The rows of M fall into a few groups, which share some directions, and each row is roughly a mix of its group's hidden directions.
M (79 x 11):
[[ 11.8 -29.7 -34.6   8.1  15.7  32.1   1.7 -28.7 -13.8 -40.6 -27.3]
 [ 40.5 -37.1  37.6 -22.9 -24.2   4.8  18.8 -19.0 -24.9   5.9  -6.0]
 [-31.7  13.7 -24.5   8.4 -12.2 -49.0 -45.7  -6.7  -5.2 -19.8  -1.1]
 [-54.7  -3.2   3.7  12.0  44.0  15.4   7.7 -22.0 -31.0  -9.8   5.6]
 [-10.7 -48.6  -5.7  -0.8  40.4  -0.7   4.3 -14.8  -4.9  35.1  36.5]
 [ 18.8  -7.2  28.7 -46.2   5.5  26.7  38.5  34.9  -5.4  11.6   1.6]
 [  6.1  -9.8  -6.9   3.3 -24.6  42.6  15.8 -56.3  20.0   6.6  22.3]
 [-32.4  39.0  20.5  17.9  18.7 -13.3  -5.7  10.8  -5.2 -30.9  44.8]
 [ 21.2 -13.3  -8.1 -32.7   8.9  24.0  29.5  56.3  15.9   2.8 -15.9]
 [ 22.9 -41.1  16.6 -42.6 -12.6  25.9  40.0  10.8   3.3  10.4   0.9]
 [ 41.5 -50.3  -1.1 -13.4 -10.9  12.5  29.8 -15.2  -4.4  30.9 -12.8]
 [ 26.4 -10.6  18.0  12.9 -60.0  -7.7  30.6 -16.3  17.2  12.2  19.2]
 [-21.1  -8.3 -10.3   5.4  -3.3 -20.7 -64.7 -36.6   6.5   5.4  17.0]
 [ 11.4 -42.8 -43.6 -11.8 -31.6 -13.2 -16.7 -24.0   2.2 -12.6 -27.9]
 [ 35.0   1.7  21.1   7.9 -20.8  23.9  60.7 -19.8 -11.6   4.0  -1.3]
 [  3.5  10.0  23.3 -42.2  48.1  26.3  18.8   3.7  33.8   2.3   3.8]
 [ 11.1  -9.5  -9.1  30.8 -13.9   0.6  30.2 -55.0 -28.7  -3.6 -27.5]
 [-14.4  55.8  -6.7  49.5   1.6 -17.8 -16.9 -13.9 -17.8  -5.6  -2.4]
 [-47.5  20.7 -24.7  -0.6   2.3 -37.7 -35.2   0.2 -14.8 -26.6  -8.2]
 [ -3.9   8.6 -36.8  -1.9 -40.1 -44.1 -34.7  -1.2   5.3 -19.7 -18.6]
 [-10.9 -13.2 -44.1  48.5  -0.9 -15.4 -27.0 -31.9   5.9   4.0 -18.7]
 [  7.3  49.7 -23.9   5.7   2.6  15.2  29.4  29.8  39.0 -12.8 -12.8]
 [ 25.9  -6.0 -26.4  -2.2  -7.8  14.9  -3.4 -22.3  29.5   4.9 -62.2]
 [ 35.5 -31.2  15.8   8.5 -44.3   5.9  26.5 -18.1  27.5  17.7  17.6]
 [-23.8  10.5   1.6  29.6  -0.4  -3.7 -32.1 -57.8  -8.0 -20.3  23.7]
 [ 28.3   9.6  36.3  -1.8  -0.2  35.8  45.3  20.2  18.9  20.7  15.4]
 [ 41.6 -41.3  17.1 -16.9 -27.7   5.8   8.1 -27.2 -14.7  10.9 -31.9]
 [ 18.1 -30.9 -30.4 -35.0   5.6  32.0  15.4  34.1  22.1   5.7 -23.6]
 [-14.6 -17.8 -22.4  15.2   4.3 -28.1 -55.1 -37.8 -14.7  -4.7 -13.8]
 [-22.1 -29.8  -5.2 -22.8  56.9   9.5  -9.6  -7.6  15.5  30.6  19.7]
 [ 33.8 -10.2   1.4  -6.3  11.8   5.0  43.5  38.1 -23.1 -14.6 -37.9]
 [-24.6 -31.1 -10.2  24.3   6.3 -20.9 -48.7 -38.8 -17.8   4.5  -3.0]
 [ 45.3 -14.8  18.6 -28.4  -3.9  -7.1  18.6  50.5  -4.2  18.6 -14.9]
 [-25.2  21.9  11.1 -17.2  16.3 -23.5 -28.3  56.6  16.2   6.3  17.7]
 [-27.1  50.4  -6.7  14.7  22.7  -0.4  11.5  31.9  17.8 -17.7  33.8]
 [ 25.9 -48.5  11.8 -35.3   5.3  32.1  31.6  -3.5 -16.6  13.3  -6.4]
 [ 30.9  -6.5   1.7   0.5   0.3   2.3  56.7  24.9 -22.6  -0.1 -40.2]
 [ 11.0 -13.5 -30.3 -12.9 -30.4 -46.6 -44.1  -8.3 -12.5  -8.7 -15.8]
 [ 22.1 -44.7 -34.2   1.6   0.9   4.5 -21.8 -36.2 -15.6 -10.9 -33.8]
 [-31.4  10.4  -0.4  15.2  -2.3  -2.4 -46.5 -44.5  10.9  -7.1  36.4]
 [ 41.5 -14.2 -30.8  14.3 -38.5   7.1  38.6   8.7   2.2  18.2 -21.4]
 [ 14.6 -21.0   5.2   1.6 -21.2 -28.0 -49.9 -42.6  -5.4  25.2   8.8]
 [-16.8 -10.7  -9.2  -6.2 -35.2 -57.7 -38.4  -6.0   6.1 -10.1  14.9]
 [ -8.0 -28.7  17.8  28.1 -13.1 -25.7 -30.3 -39.6 -37.5  -9.8  12.5]
 [ 56.6 -14.3  28.3   7.1 -12.6  -7.9  27.2 -10.4 -37.0  -1.7 -16.5]
 [-13.2  36.1 -23.4  36.3 -28.8 -37.2 -23.3 -20.5 -13.2 -14.1  -8.7]
 [ 24.6  20.0  42.0 -49.1   0.6  22.1  24.4  15.3  12.2 -13.8 -11.7]
 [-14.2  16.8 -42.1  -2.5 -40.5 -34.5 -19.6  -2.1  -4.1 -26.3 -28.0]
 [ -5.0  11.7  21.6  28.8  26.9  41.1  40.9 -21.8 -28.5  11.4   3.8]
 [ -6.2 -14.9 -13.9 -24.8 -24.5 -17.2 -25.4   1.7  30.2  58.6   3.1]
 [ 25.8 -20.5 -12.6 -15.8 -64.9  -8.5  26.9 -13.4  -4.6  -2.8 -16.0]
 [ 31.5 -17.3   0.4 -34.3 -14.4  40.4  29.0  20.6  30.6  19.4   9.3]
 [ 28.3   6.2 -21.6 -25.9 -50.1 -21.6  -7.0  27.6  28.3  -8.2 -18.4]
 [-37.0  19.7  18.7   9.7  45.7  -8.0 -11.0  -3.2   3.9 -17.1  46.7]
 [ -4.0 -15.1 -45.2  26.3 -10.7  -7.0 -32.6 -25.3  10.0   9.6 -44.0]
 [ 19.9 -21.2 -28.3  41.5  -5.0  32.8  10.2 -36.4  28.2   1.1 -16.5]
 [ 18.6  14.0  34.4 -26.2  10.2  21.1  24.1  46.8  27.8  13.7  16.6]
 [ -5.4   8.1 -11.4 -50.9  12.8  22.1 -13.9  22.6  28.4  17.3 -41.3]
 [-15.7  46.1 -33.2  -5.0 -14.8   5.8 -12.0  38.9  22.5  -6.1 -31.8]
 [ 33.9  -7.9  19.6 -37.5  -8.1  30.0  13.8  36.1  27.1  12.6  24.8]
 [ 28.4   5.3  18.7  24.7 -10.5  -0.9  53.8 -19.4 -35.6  -8.0 -21.4]
 [  7.9 -46.4 -38.6   8.5  -1.3   0.4 -16.5 -26.3   4.0  33.4 -33.0]
 [ -8.3 -47.6  26.4  -1.6  41.3  24.5   9.3 -22.8 -11.7  16.6  24.7]
 [-28.7  13.0 -47.0  29.5   0.1 -13.4 -29.0 -23.6  -0.7 -25.3 -26.1]
 [ 45.0 -24.9  21.9  -7.0   7.6 -28.2 -41.4   7.1 -30.7 -14.5  -6.2]
 [ 31.8   0.6  39.5 -17.7  21.6  34.8  33.4  22.3  -6.1  25.3  10.9]
 [ 36.6 -12.9   2.3 -12.9 -10.0  44.2  56.0   4.5   6.4  -1.7  -6.1]
 [ 22.5 -63.2   4.9 -19.7  14.3  -0.1 -24.6  -4.9  26.6  15.5  16.6]
 [-51.0  20.9   0.3  10.6  25.6 -15.9 -26.7  17.2  -8.8  -7.9  42.0]
 [-68.2  28.4   3.7  18.6  17.7  -2.4  11.1  -7.2 -10.6 -20.5  11.2]
 [-23.7 -19.8 -37.0  -4.8  -6.4  19.5 -37.1 -43.2  28.2   6.9  10.7]
 [ 24.3 -39.6  20.5 -46.9 -22.7  -5.1  10.2  23.5  23.9  11.4  16.9]
 [-18.8  22.5 -30.6 -34.0   3.9  15.1  -7.4  49.5  21.7  19.6 -20.3]
 [ 28.0  32.3 -17.0   7.4  -2.9  18.6  52.9  23.2  32.5  -5.2  -4.1]
 [ 41.7  -4.7  23.4 -12.1   3.9  42.2  38.2  20.9  20.2  20.2   1.6]
 [ 27.1  16.7  39.7  -9.7   5.6 -15.1  27.9  54.9 -15.2  -1.3   0.3]
 [-20.3  47.1  22.4 -32.6  16.9  10.0   3.5  40.9  12.5 -16.7  16.3]
 [ -0.7   9.3 -13.9  37.3   0.5  -9.5 -30.0 -45.9  15.5 -25.6 -36.1]
 [-19.2  30.8   3.8 -18.7  11.2 -44.3 -42.0  24.7 -27.8  -7.4   3.2]]
One row of each group comes first, with its name. Which group is each row after those in?
[-19.9  45.5  33.6  31.4   1.3 -26.9  31.6   5.0 -23.9  -5.8   5.9] => <55>
[ 29.0  41.3 -21.1  -5.8 -39.8   3.3  20.8  19.3  -8.4  -8.5 -37.5] => <76>
[ 35.3  12.8 -28.3   5.5  -4.0  21.3  49.7  13.6  34.6   8.0 -18.7] => <67>

[  0.3 -25.9 -26.8 -35.8 -15.1   8.1 -16.6  13.9  39.0  44.7  -3.1] => <55>
[ -2.6  54.4  14.7  24.9   8.5 -35.0 -34.6  10.8 -18.4   5.5  13.7] => <76>
[-47.1  32.7  -3.1  -4.7  24.5   7.6  -4.4  41.2  23.8 -17.5  20.2] => <55>
[ 46.2 -13.8   8.8  45.1  -6.7  10.0  -6.4 -28.3  25.6  25.6  15.4] => <76>
[ 47.5 -28.6  -3.0 -19.6  -2.7   5.3  30.9  29.0 -13.1   8.8 -37.7] => <55>
[-46.9  13.0 -17.0  20.4  15.8 -32.6 -47.0 -13.9  -7.2 -11.3  -1.8] => <55>
[ 13.1   0.3  12.3 -31.2  14.9 -12.5  -6.6  71.8   7.1   6.1  -2.3] => <55>
[ 15.2   6.8 -17.3 -14.1  11.7  19.5  -9.7 -20.3  41.2  -1.9 -59.0] => <67>
[  8.0 -16.4 -37.5   3.2 -49.6 -25.4  -9.0 -30.4 -15.7 -13.5 -26.0] => <76>
